(in the rows, 128 means zero)
Rotation paths and how fast each direction turns (degrees per step):
Each turn is a multiple of 5 degrees from 10 to 175, or 0.
Each row of a path follows its step; steps can be skipped.
Rotation 1:
step 0: [128 134 133 128 116 113 136 113 122 132 126 114 129 116 130 131 135 135
 123 118 133 120 130 126 131 138 118]
step 1: [125 135 135 117 124 129 133 132 129 130 116 130 125 129 120 130 116 129
 112 129 142 117 123 141 121 139 132]
step 2: [130 137 134 135 124 115 117 128 131 135 138 122 116 133 125 135 112 123
 130 128 129 119 131 141 127 117 128]
step 3: [124 138 143 131 124 138 111 129 120 126 120 114 117 126 129 131 134 115
 123 127 120 137 130 129 126 134 124]
step 4: [122 147 133 136 128 138 123 124 126 129 122 132 139 125 127 128 129 124
 133 126 140 136 113 130 121 116 140]
step 5: [126 141 115 139 125 128 133 127 128 121 126 119 121 123 141 142 125 136
 127 140 128 123 121 117 131 119 126]
step 6: [135 118 136 129 132 141 125 124 127 122 126 137 119 118 136 143 130 126
 134 133 140 120 121 122 122 139 124]
step 7: [120 134 131 139 128 124 122 118 125 116 128 147 124 128 130 119 125 141
 138 125 134 119 131 136 126 129 118]
step 8: [109 133 136 131 136 127 140 138 124 125 127 135 115 130 137 138 126 130
 124 122 124 132 134 133 142 136 127]
step 9: [129 131 127 127 124 140 130 133 131 142 124 136 129 139 127 140 128 121
 140 120 134 136 126 141 132 125 110]
step 10: [130 129 139 128 120 132 128 132 125 127 122 119 128 125 126 125 136 146
 131 130 134 132 136 130 143 108 118]
step 11: [133 131 142 122 114 123 144 121 118 131 123 126 133 119 123 141 135 133
 132 121 126 129 118 126 135 135 135]
Speeds:
[127 126 124 128 125 125 128 129 124 134 126 130 126 126 128 128 130 133
 131 131 133 124 129 120 125 132 131]
60
[127 128 120 126 129 128 131 132 131 132 127 127 127 133 133 135 123 129
 125 129 129 127 126 131 127 126 130]
100
[131 127 124 134 125 124 128 120 125 132 131 130 132 130 128 130 124 126
 132 122 127 129 125 129 127 127 126]
155
Rotation 2:
step 0: [122 116 135 135 123 124 120 131 117 118 126 130 120 145 127 134 124 136
 132 124 121 118 119 134 147 134 127]
step 1: [117 124 124 129 135 121 130 124 130 135 141 124 129 146 131 127 138 143
 126 122 131 132 128 123 137 135 149]
step 2: [127 134 118 122 134 124 118 123 137 130 141 137 119 134 136 130 127 113
 112 134 126 133 139 116 122 129 140]
step 3: [142 120 115 149 130 131 141 129 126 125 124 133 119 127 124 124 122 115
 121 135 126 128 136 122 115 127 127]
step 4: [115 124 126 137 123 128 134 138 106 123 124 119 128 135 115 135 116 114
 129 126 128 123 120 138 122 131 124]
step 5: [122 138 128 129 132 120 130 137 114 129 121 116 140 135 134 141 138 135
 136 126 138 119 121 126 123 126 145]
step 6: [130 143 137 122 128 123 127 129 127 133 130 131 130 125 134 137 138 115
 122 137 135 133 126 112 146 115 140]
step 7: [140 123 129 130 129 124 130 119 124 131 111 139 121 123 117 118 133 128
 115 142 118 135 133 127 135 115 134]
step 8: [130 115 124 129 113 132 122 136 109 134 128 127 123 128 121 126 133 131
 113 123 117 135 135 144 130 133 123]
step 9: [136 125 122 124 135 131 120 125 117 125 131 126 132 136 128 134 137 130
 130 110 146 129 132 146 123 139 137]
step 10: [139 137 128 124 130 128 125 123 129 114 137 132 132 137 139 138 121 126
 118 139 150 126 124 126 138 135 129]
step 11: [139 124 134 130 130 130 150 118 142 130 126 128 132 134 121 133 115 128
 116 143 124 126 126 129 134 127 139]
Speeds:
[126 125 134 131 128 125 121 130 130 129 129 133 126 129 126 123 136 130
 128 127 125 130 131 127 132 127 130]
55
[134 124 127 120 124 127 127 124 128 126 127 130 130 127 131 129 131 131
 127 126 128 131 126 135 134 127 126]
35
[129 127 132 125 125 123 126 119 128 130 131 125 129 128 129 127 131 127
 126 131 134 127 128 121 125 129 129]
85
[132 130 130 131 119 127 129 124 127 128 127 128 125 128 127 125 124 126
 128 125 122 131 133 130 123 124 128]
80
[129 128 127 134 127 127 128 124 127 125 127 133 126 128 119 130 124 131
 128 130 130 130 123 124 132 127 124]
100
